Rows are one point carried round by a steady rotation, each followed by how many steps it has turned.
The counts run from 0 to 216.
[140 134 116 204 112 110  99 115 139 120 120 129 108 158  99  76 153 140
 127 120 133 137 155 123 101 136 120  81  97 141 146 139 103  72  96] => 41
[138 146 122 193 154  90 114 153 128 118 127 157 121 105 109  87 177  98
 117 102 163 131 165 114  84 135 129 104  72 136 131 118 136 121 130] => 153
[179 141 106 152 118 115 112 182 143 132 124 126 129 144 162 125 132 118
 157 138 147 118 183 130 102 137 113  71 100 157 124 166 137 100  78] => 181
[168 140 114 169 124 129 132 119 161 115 169 103 121 147 119  87 131 158
 136 124 169  95 136 138  74 128 145 119  56 157 129 136 157 118 113] => 198
[163 144 135 156 125 118 157 143 143  74 121  94 154  99 148 132 162 106
 151 117 147 134 158 104  70 133 124 153 138 157 159 144 174 116  93] => 113
[143 120 149 168 107 104 175  99 156  81 141 112 147 124 128 108 147 137
 130  85 177 134 126 126  57 126 132 124 123 162 146 152 170 125 124] => 110
[159 147  99 124 115  93 120 139 137 160 128 131 106 160 162 124 144 117
 167 129 141 116 190 145  89 143 122  73 101 132 117 150 139  95  90] => 183
[159 148 100 172 161  97 110 163 138 103  81 109 110 112 103  91 175 132
 121  95 142 122 166 156 112 128 130 133 121  72 141 129 145 134 114] => 146
[165 146 146 167 141 122 156  82 106 119 135 101 114 119 125 105 149 130
 111  86 177 141 152 114  42 145 124 142 126 140 134 151 137 118 108] => 107
[150 157 116 136  95  96 118 133 108 118 127  96 100 142 127 119 129 182
 176  96 174 111 126 149  84 130 158 117 107 103 140 129 146 167  92] => 78
[159 157 110 198 109  90  94 180 137 106 112 109 119 141 101  83 145 150
 114 128 130 117 117 140 119 135 143 124  90 132 163  95 147 119  97] => 34
[164 168  83 172 131  88 104 163 113  92 138 122 114 166 111  89 138 119
 164 111 162 129 118 153 106 136 150 116  86 130 136  99 104 147 107] => 55
[165 168 110 119 119  86 155  78 116 115 118  99 110 170 143 113 136 125
 157  87 166 115 143 150  60 132 146 135 144 113 125 146 154 140 113] => 97
[168 149 134 161 125 100 135 160 108 123  97 101 126  92 132 126 171 147
 101  88 150 137 154 139  86 145 133 161 140  92 165 113 166 116  85] => 125
[184 123 118 132 125 128 157 127 151 120 155 100 116 140 142 132 127 125
 174 136 159 138 185 156  70 141 121 118  97 137 140 156 135  77  94] => 203
[186 154  85 142 117 105 153 154 179 106 108 101 140 154 146 121 150 113
 114 120 136 112 177 162  91 148 100 157 146 133 125 122 164 104 112] => 5
[148 190  91 147  99 116  96 128  99 119 136 109 118 176 156 114 137 121
 175 114 157 127 146 130  87 158 131 112 133 156 128 122 129 160  71] => 74
[128 144  94 176 133 128 104 164 168 103 116 138 136 129 139 101 169  93
 143 119 138 143 199 140 112 154  93  90 121 158 118 139 136 126  90] => 160
[159 144 144 156 115 102 140  96 115 100 122 103 107 139 134 113 126 149
 174 109 175 114 132 100  65 112 147  89 109 148 141 186 141 122 111] => 88
[173 141 101 135 115 102 119 161 143 150 126 133 118 155 164 128 135 113
 162 128 146 122 187 141  95 139 113  67 105 148 122 160 133  93  81] => 182
[138 135 109 180 100 127 121 133 128 102 172 145 132 163 138 102 144 133
 150 104 179 144 145 137  78 148 129  81  90 164 122 133  94 120  94] => 63
[154 166 131 176 116  86 134 135 128  99  92 103 142 135 127  95 146 112
 119  88 147 129 118 142  90 142 130 143 157 151 155 108 192 156 107] => 121
[161 115 146 173 131  78 144 158 130 100  71 124 130 101 128 123 169 109
 140 108 141 140 167 119  98 119 123  96 131 115 166 157 152  85 112] => 135
[154 134 108 159  89  86 125 176 174  95 109 111 139 129 128 125 157 121
 150 141 117 136 162 150 107 144 109 131 121 140 167 105 167  90  89] => 25
[145 136  95 162 100  78 116 157 160  80 133 130 136 145 125 104 165 111
 177 131 131 117 152 131 108 120 150  97  78 131 158 126 125  82 109] => 45
[154 165 133 151 107 109 130  98  94 129 146 115 108 143 150 119 149 150
 152 107 174 106 147  87  56 129 153 107  92 143 135 158 131 114  93] => 86
[121 166  99 152 130  76 100 148 147 128 112 127  90 123 112  93 151 121
 180 113 145 126 176 163  97 147 120 104 100 112 134 105 169 163 113] => 165
[152 132 147 201 125 114 135 120 114 136  93 122 122 122 122  98 158 148
  75  76 157 151 150 134  82 151 118 115 150 124 145 138 146 113  96] => 128
[141 162 102 179 133  76 119 134 141 107  81 136 142 164 134  80 176  81
 118  97 131 121 151 136 114 136 126 106 149 138 135 125 160 125 117] => 141
[137 182  88 143  92 133  95 128 125 107 139 105 129 174 161 115 147 132
 177 119 154 124 157 134  92 157 125 114 135 154 125 127 134 151  59] => 73
[180 122 114 177 113  91 119 186 115 126 115 128 113 127 116 119 150 149
 115 115 145 139 146 152 101 138 134 110  90  96 161 114 103  72  87] => 37
[129 163  70 160 107 111  96 116 151 104 133 123 117 193 121  75 162 132
 154 106 141 124 153 168 109 149 132 116 113 121 127 110 112 124  94] => 52
[154 142  96 170 126 113 100 197 153 117 104 118 113 129 114  97 128 153
 145 105 156 134 153 181 120 143 108  90 114 123 126 127 154 171  92] => 168
[186 177 105 127 127 105 144 104 106 109 112  99 126 173 167 125 138 103
 155 103 154 123 155 123  68 139 132 125 158 140 128 158 132 126  92] => 95
[175 168 100 129 116 131 136 125 132  90 118  87 143 154 173 127 154 120
 159 119 150 106 160 108  80 128 134 136 144 147 132 174 142 122  74] => 93
[173 156 132 158 141 125 154  94 104 122 144 102 118 120 135 115 160 134
 108  90 174 139 159 117  44 150 131 160 122 122 126 144 129 114 101] => 106
[161 158 126 146  94 115 134 113  96 139 161 121 117 148 164 125 155 155
 137 102 178 107 146 100  54 139 153 109  97 138 130 151 123 110  88] => 85
[144 132 106 191 112 147 112 134 124 101 159 131 125 158 126  97 141 146
 140 102 179 154 147 143  87 153 121  87  98 156 123 138  86 124  86] => 62
[158 139  83 152 129 107 107 141 140  95  99 114 106 163 117 103 138 114
 180 126 130 151 174 170 116 136 119  94 133 103 142 147  95  97  88] => 49
[163 138 116 162 121 120 137 107 161 135 167 112 111 158 118  84 127 165
 129 111 174 104 136 157  73 129 142 114  66 148 121 139 150 115 119] => 197
